(in the rows, 128 means zero)
The rows below fall into families. The same turns and mirrors carry the whole set onto itself and the rows of a family onto each other. For each named row, which other rows are in its family? Write them in the order they are listed.
These 32 rows form 4 families of 8 rows each.
Z_116: [128 115 111 114 155 115 161 153 128 120 121 147 126 120  98 114]
Z_689: [132 109 110 122 154 120 156 154 125 120 131 139 139 134  90 128]
Z_747: [138 118 117  88 150 116 160 149 133 128 106 148 130 134 101 114]
Z_274: [139 135 145 128  87 131 119 118 122 163 128 112 136 121 170 114]
Z_64: [145 109 121  97 151 117 171 147 121 139 110 143 121 131 101 119]
Z_585: [139 114 117 101 150 116 172 145 135 128 110 146 135 126 101 122]
Z_902: [124 129 148 117  91 129 117 107 122 161 125 121 136 118 171 124]
Z_913: [130 108 116 114 157 117 158 155 111 128 120 143 109 124  96 112]
Z_532: [121 104 110  99 154 116 143 154 111 119 125 144 118 125  96 109]
Z_103: [138 109 119  81 148 115 160 143 122 132 107 144 127 130 103 111]
Z_139: [124 119 147 124  91 135 112 111 120 159 137 108 153 134 164 139]
Z_170: [124 133 138 140  93 129 105 123 114 155 136 113 127 116 164 107]
Z_805: [121 115 110 105 155 117 145 157 124 117 119 150 123 129  97 108]
Z_693: [114 126 143 140  93 119 101 129 115 150 136 113 119 126 166 106]
Z_406: [111 119 145 150  98 131 103 129 113 150 144 110 136 149 161 135]
Z_984: [139 128 141 137  86 133 116 120 121 162 137 101 147 135 161 127]
Z_686: [123 132 152 126  93 123 121 116 121 160 116 123 122 132 177 119]
Z_753: [146 101 120 108 148 122 170 151 119 138 118 130 139 148  91 137]
Z_985: [141 109 115 110 148 120 169 151 132 125 122 135 148 140  93 134]
Z_328: [129 123 153 129  91 129 124 120 123 160 126 111 141 152 166 137]
Z_267: [132 102 112 122 156 123 155 161 110 129 133 133 128 141  90 131]
Z_439: [133 121 147 131  83 124 116 121 126 160 133 101 145 148 165 127]
Z_925: [108 128 146 144 101 125 104 125 111 150 133 122 114 128 167 116]
Z_491: [141 109 117  95 147 120 159 152 133 126 116 139 150 152  94 132]
Z_324: [110 119 138 142  97 136  98 120 113 149 150 111 142 128 160 135]
Z_228: [126  98 109 106 149 124 144 160 114 119 136 133 138 145  87 128]
Z_716: [107 123 140 133  99 129 104 116 113 150 138 121 126 114 167 117]
Z_55: [125 107 111 109 153 120 146 161 125 117 131 140 140 147  88 128]
Z_811: [118 116 141 145  89 125 103 133 117 152 146 102 137 142 156 122]
Z_19: [129 126 136 150  91 132 105 128 113 154 147 104 139 129 158 120]
Z_636: [130 126 148 122  83 121 118 119 125 160 121 112 125 132 173 111]
Z_345: [143  98 118  86 143 119 160 146 123 132 117 133 148 149  95 132]

Which other rows belong to the same family as Z_716? Z_64, Z_902, Z_913, Z_139, Z_753, Z_267, Z_324
Which other rows belong to the same family as Z_228? Z_532, Z_103, Z_406, Z_686, Z_328, Z_925, Z_345

The rows below fall into families. The same turns and mirrors carry the whole set onto itself and the rows of a family onto each other. For each named row, which other rows are in its family? Write them in the order they are listed.
These 32 rows form 4 families of 8 rows each.
Z_605: [140 137 119 146 121 133 124 130 144 105 116  99 110 145 111 132 157 146
 116 121 142 125 121 109 115 144  94 149 126 145 112  89 122 155 106 137
 127 113 131 135 114 132]
Z_377: [ 85 156 103 163  92 127 149 143 181 156 158 131 136 144 124 150 120 148
 136 146 130 114 144 163 123 103 156 139 104 126 108 136 125 152 134 138
 146 121 142 126 145 130]
Z_840: [111 122 136 156 111  93 125 135 153 163 124 133 150  87 113 147 131 123
 117 125 167 118 134 155 137 143 136 119  93 138 122 137  95 127 126 145
  85 117 115 101 103 105]
Z_672: [108 126 135 120 129 132 113  99 135 161 144 129 131 140 114 130 154 138
 108 127 140 139 184 117 158 135 104 144  83 132 125 117  90 176 136 157
 131 152 119  89 122 128]
Z_282: [145 125 115 147 131 111 133 141 121 124 116 140 107 124 126 136 121 138
 146 140 120 147 125 132 137 106 151 108 141 105 135 137 124  87 123  89
 151 138 124 130 120 128]
Z_652: [113 138 128 155 119  85 135 113 144 150 136 140 167  97 141 139 150 129
 111 125 146 126 147 155 121 163 139 124 102 126 139 133 113 114 134 160
 103 117 110 102  89  99]
Z_722: [ 96 153 120 155  95 118 113 167 180 148 167 133 140 127 104 125 135 128
 131 145 146 113 147 148 126 101 181 133  99 137 128 122 139 151 123 132
 128 125 132 120 141 113]
Z_143: [101 147 122 140  86 127 139 138 161 157 159 129 140 128 129 118 109 146
 149 157 106 123 128 157 119 112 163 132 121 154 133 138 121 143 126 124
 110 122 114 133 141  95]
Z_459: [ 94 122 128 110 153 113 121 139 175 152 165 127 137 140 145 143 124 150
 123 171 114 102 153 133 113 105 143 143 129 143 135 152  96 154 141 152
 168 160 125 126 131 134]
Z_887: [130 106 107 149 144 121 110 121 155 133 135  94 122 158 131 148 118 132
  95 107 146 130 147 134 127  90  97 158 143 142 146 143 143 125 167 150
 108 124 121 137 158 130]
Z_25: [ 85 131 151 112 141 128 114 118 135 146 121 127 127 141 126 139 136 117
 109 136 128 133 192 119 156 141 112 125  98 140 110 123  85 150 149 150
 147 148 115  97 101 142]
Z_707: [124 136 121 148 128 129 134 132 142  97 112 126 127 131 112 133 164 146
 131 140 163 138 116  95 106 121 101 141 112 144 118  83 138 146 119 142
 124 109 135 135 118 135]
Z_699: [127 108 113 138 150 135 101 124 159 117 130 115 113 164 129 157 125 119
  82 130 160 122 135 132 143  91 124 138 145 162 131 151 140 143 161 141
 131 115 134 135 165 137]
Z_651: [143 130  84 157 131 144 127 156 150  96 127 135 105 128 145 143 145 139
 103 120 145 124 139  95 107 139 120 153 115 124 112 113 145 133 130 133
 129 110 129 131 120 152]
Z_647: [ 94 133 138 137  99  94 117 121 167 143 131 112 160 127 133 158 141 152
 117 128 148 142 126 165 146 132 132 144  97 131 126 122  96 132 106 141
 121 127 117 111  92  94]
Z_284: [138 150  87 156 146 108 145 121 117 119 103 167 133 120  98 125 135 131
 116 120 140 127 129 120 121 137 137  94 133 107 121 114 143 101 131 112
 144 141 135 116 115 135]
Z_839: [112 126 132 120 130 126 108  97 138 159 147 120 149 161 129 142 134 145
 105 132 119 132 175 118 164 114 120 130  89 148 125 110  99 162 139 158
 137 161 110  90  97 129]
Z_537: [141 138 111 153 147 133 131 102 144 107 137 119 123 149 125 149 153 154
 117 117 140 125 118  96 101 137 117 151 111 137 114  99 112 131 101 133
 129 107 131 145 132 141]
Z_307: [121 134 134 144 104  91 138  99 146 163 137 141 139  99 150 155 150 134
 110 142 150 117 121 158 119 160 153 128 110 137 129 120 102 123 130 155
 115 119 116  93 107  99]
Z_943: [132  96  92 165 144 115  99 129 130 135 119 144 107 120  98 108 160 127
 127 138 115 142 140 128 136 106 120 109 125 140 142 154 161 102 156 167
 122 161 105 104 140 140]
Z_841: [ 80 147 105 153  90 137 136 140 188 142 154 142 149 139 123 124 111 134
 121 128 135 107 145 148 126 109 170 150 100 131 113 134 138 152 142 123
 136 124 130 127 153 127]
Z_463: [100 141 132 103 143 114 114 139 148 139 169 130 129 121 121 121 137 109
 127 150  92  97 146 108 123 134 157 143 130 143 124 149 102 129 162 144
 145 172 131 139 132 132]
Z_434: [140 114 110 157 134 121 146 149 131 129 120 148 106 112 121 127 136 130
 128 141 127 160 111 123 136 118 137 108 126  90 142 149 133 102 122 100
 142 137 145 120 131 124]
Z_749: [132 111 114 147 124  87  97  88 154 146 111 133 126 151  97 105 146 136
 119 130 131 131 151 141 117 105 126 116 147 134 165 130 169 106 137 158
 135 154  91 103 128 132]
Z_133: [107 131 147 112 128 106 132  86 139 183 131 132 124 156 118 154 139 138
 101 145 128 136 167 112 136 151 134 116 114 149 130 146  83 157 145 154
 133 150 111 110 108 116]
Z_113: [107 130 105  95 139 112 123 132 165 166 144 134 126 122 145 125 120 127
 146 146 100 103 145 119 141 119 151 146 149 143 135 154 101 131 145 161
 123 176 123 150 127 114]
Z_495: [133 120 122 161 150  71 104 110 156 151 112 128 119 146  96 112 154 142
 112 151 124 127 146 123 117 128 111  93 137 148 147 146 153  92 127 165
 129 142 104  95 121 137]
Z_723: [103 125 118 110 148 104 123 139 144 155 148 146 130 118 136 132 129 116
 154 150 111 104 147 114 122 101 164 148 123 130 138 153 101 124 150 160
 134 184 118 150 140 127]
Z_521: [122 131 102 135 148 108  90 118 151 118 120 117 117 148 122 131 141 105
  92 121 166 135 138 115 145  89  96 142 114 142 136 105 150 124 153 159
 113 137 143 127 160 136]
Z_299: [123 124  91 139 156 131  97 154 142 118 124 121 125 174 133 146 141 113
  89 121 149 142 153 125 137  99 118 148 142 154 133 158 146 137 168 139
 131 122 124 129 153 124]
Z_818: [143 130 105 153 150 131 146 112 136 122 111 170 102 131 131 124 141 143
 142 136 123 141 144 145 127 115 141 105 134  96 126 138 117 108 101 108
 156 128 123 128 125 130]
Z_222: [126 113 104 139 144  75 100 112 147 135 106 131 135 139  95 100 137 138
  96 146 127 127 146 106 113 131 109 105 134 146 126 144 157  96 130 150
 131 161  98  93 136 134]

Which other rows belong to the same family as Z_521? Z_143, Z_459, Z_651, Z_647, Z_284, Z_943, Z_133
Which other rows belong to the same family as Z_495? Z_605, Z_672, Z_282, Z_652, Z_699, Z_841, Z_723
Which other rows belong to the same family as Z_25? Z_840, Z_722, Z_887, Z_537, Z_463, Z_749, Z_818

